Each row has a name. After each piece below comes the name of the row it's from, unless a question asks for something else. Each question is about the rows just above it. Places in a row count from 1.

[141 166 166 166 176 166] : Q977
[146 133 184 147 159  97] : Q6
[138 133 184 147 159  97] : Q573
[141 136 166 137 176  96] : Q53
[179 131 133 178 150 106] : Q765
[163 132 151 171 156 100] : Q88
[163 132 151 180 146 110] : Q61
[146 135 161 145 151 105] : Q913
[172 134 172 134 167 172] : Q148
Where do [138 133 184 147 159  97] appear? => Q573
[166 166 166] begins in row and place => Q977, 2
Every place of [172] in Q148: => 1 3 6
key -> tag
[97] -> Q315
[160] -> Q857
[183] -> Q650
[184] -> Q590
[161] -> Q982
[98] -> Q871
Look up the entry of Q6 at place 3 in the table: => Q590
Places of [166] in row Q977: => 2 3 4 6

[124 127 139 138 145  84 152 144  91 126 116 168 145 110 117 118 121 129
 104 131 109 128 128  52 155 102 111 110 131 155 140 137 101 101 148 103
 123  92 153 156 146 138 124 103 158  99 176 119 152 112  97  93 114 131
  99] : Q505
[116 133 111 103 142 120 129  92 100 153 179 164 146 136 108 125  97 100
 115 175  98 135 102  68 108  89 121 105 107  91  90 128 109  68 139 147
 130 106 152 175 115 158 149 130 105 130 177 163 146  98 126 146 105 121
 171] : Q6
[107 158 145 101 125  97 149 132 105 153 132 116 157 126 141 155 153 190
 174 100  96 126 141 146 144  94  87 143 127 152 104 106 145 142 138 141
 136  98  97  92 143 140 142 132 145 131 106 134 167  80 168  91 155 144
 124] : Q573
[157 124 101 174 146 110  92 115 137 100 179 135 137 106 143 110  99 150
 165 161 105 118 120  86 135 150  99 143 132  94  95 102  97 101 133  93
 131 186 161 146 129  91 125 105 147 161  93 151 144 159 125 140  76  95
 162] : Q765
key -> tag
[67] -> Q612
[146] -> Q456
[68] -> Q570
[137] -> Q477
[145] -> Q559
[157] -> Q445
[158] -> Q514
Look up the entry of Q6 at place 13 in the table: => Q456
Every place of [131] in Q505: => 20 29 54
Where does [101 133  93 131 186 161 146 129] start? Give its row and place. => Q765, 34
find: [157 124 101 174 146 110  92 115 137 100 179 135 137 106 143 110  99 150
 165 161 105 118 120  86 135 150  99 143 132  94  95 102  97 101 133  93
 131 186 161 146 129  91 125 105 147 161  93 151 144 159 125 140  76  95
 162] => Q765
Every place of [175] in Q6: => 20 40
Every place of [105] in Q6: => 28 45 53

[173 140 149 122] -> Q6
[ 89  89 149  89] -> Q88
[173 140 149  93] -> Q61
[ 88 136  51 138] -> Q765
[133 101 109 132] -> Q652
At which places does Q652 hold [101]? => 2
Table of tags by key:
[133] -> Q732
[140] -> Q863
[132] -> Q584
[101] -> Q745
[100] -> Q135
Look up the entry of Q652 at place 2 in the table: => Q745
[ 89  89 149] begins in row and place => Q88, 1
Row and place where [149  93] starts: => Q61, 3
Every place of [89] in Q88: => 1 2 4

[112  99 116 115 108]  Q765
[147 123 123 123 123]  Q114
[148  98 146 146 135]  Q148
[144  54  95 110 143]  Q6
[144 115 122 126 122]  Q61
At which places does Q148 hold [146]? => 3 4
Places of [147] in row Q114: => 1
key -> tag
[149] -> Q636
[148] -> Q139
[115] -> Q290
[99] -> Q446
[114] -> Q295
[98] -> Q904
Join Q148 by its entry at place 2: => Q904
find: [144  54  95 110 143] => Q6
Places of [123] in row Q114: => 2 3 4 5

[ 93 147 122 104 103] -> Q53
[111  97 122 104 141] -> Q6
[120 120 121 128 120] -> Q505
[ 86 109 164 118 122] -> Q61
key -> tag
[86] -> Q947
[111] -> Q161
[112] -> Q143
[85] -> Q236
[120] -> Q890
[121] -> Q627
Join Q6 by its entry at place 1: => Q161
[111  97 122 104 141] is in which row? => Q6
At which places does Q61 hold [86]? => 1
Every place of [120] in Q505: => 1 2 5

[127 127 127 169] -> Q913
[113 136 101 126] -> Q53
[100 127 177 114] -> Q765
[116 148 101  98] -> Q6
[154 152 128 109] -> Q61
[147 127 177 144] -> Q573
[113 132 204 153] -> Q652
[127 147 148 153] -> Q977
[147 127 177 126] -> Q505
[147 148] begins in row and place => Q977, 2
Places of [127] in row Q913: => 1 2 3
At which places does Q573 hold [127]? => 2
[148 101  98] begins in row and place => Q6, 2
The row with [147 127 177 144] is => Q573

[120 133 202  95  97 104 118 123 138 140 137 119  91] -> Q573
[120 133 202  95  97 104 118 123 138 140 137 119 138] -> Q114
[ 99 113 125 135  76  78  92 161 153 122 161  67 178] -> Q61
[133 112 135 104 112 133 133 133 116  64 141  66 110] -> Q53
[148 113 113 126 119 117 148 106  59 113 163 148 195] -> Q977
key -> tag
[116] -> Q539
[58] -> Q801
[59] -> Q824
[202] -> Q89
[153] -> Q686
[138] -> Q200
[139] -> Q214
The tag of Q114, keyed by place 9: => Q200
Which row holds [120 133 202  95  97 104 118 123 138 140 137 119 138]? => Q114
Every place of [133] in Q53: => 1 6 7 8
[126 119 117 148 106] begins in row and place => Q977, 4
Places of [113] in row Q977: => 2 3 10

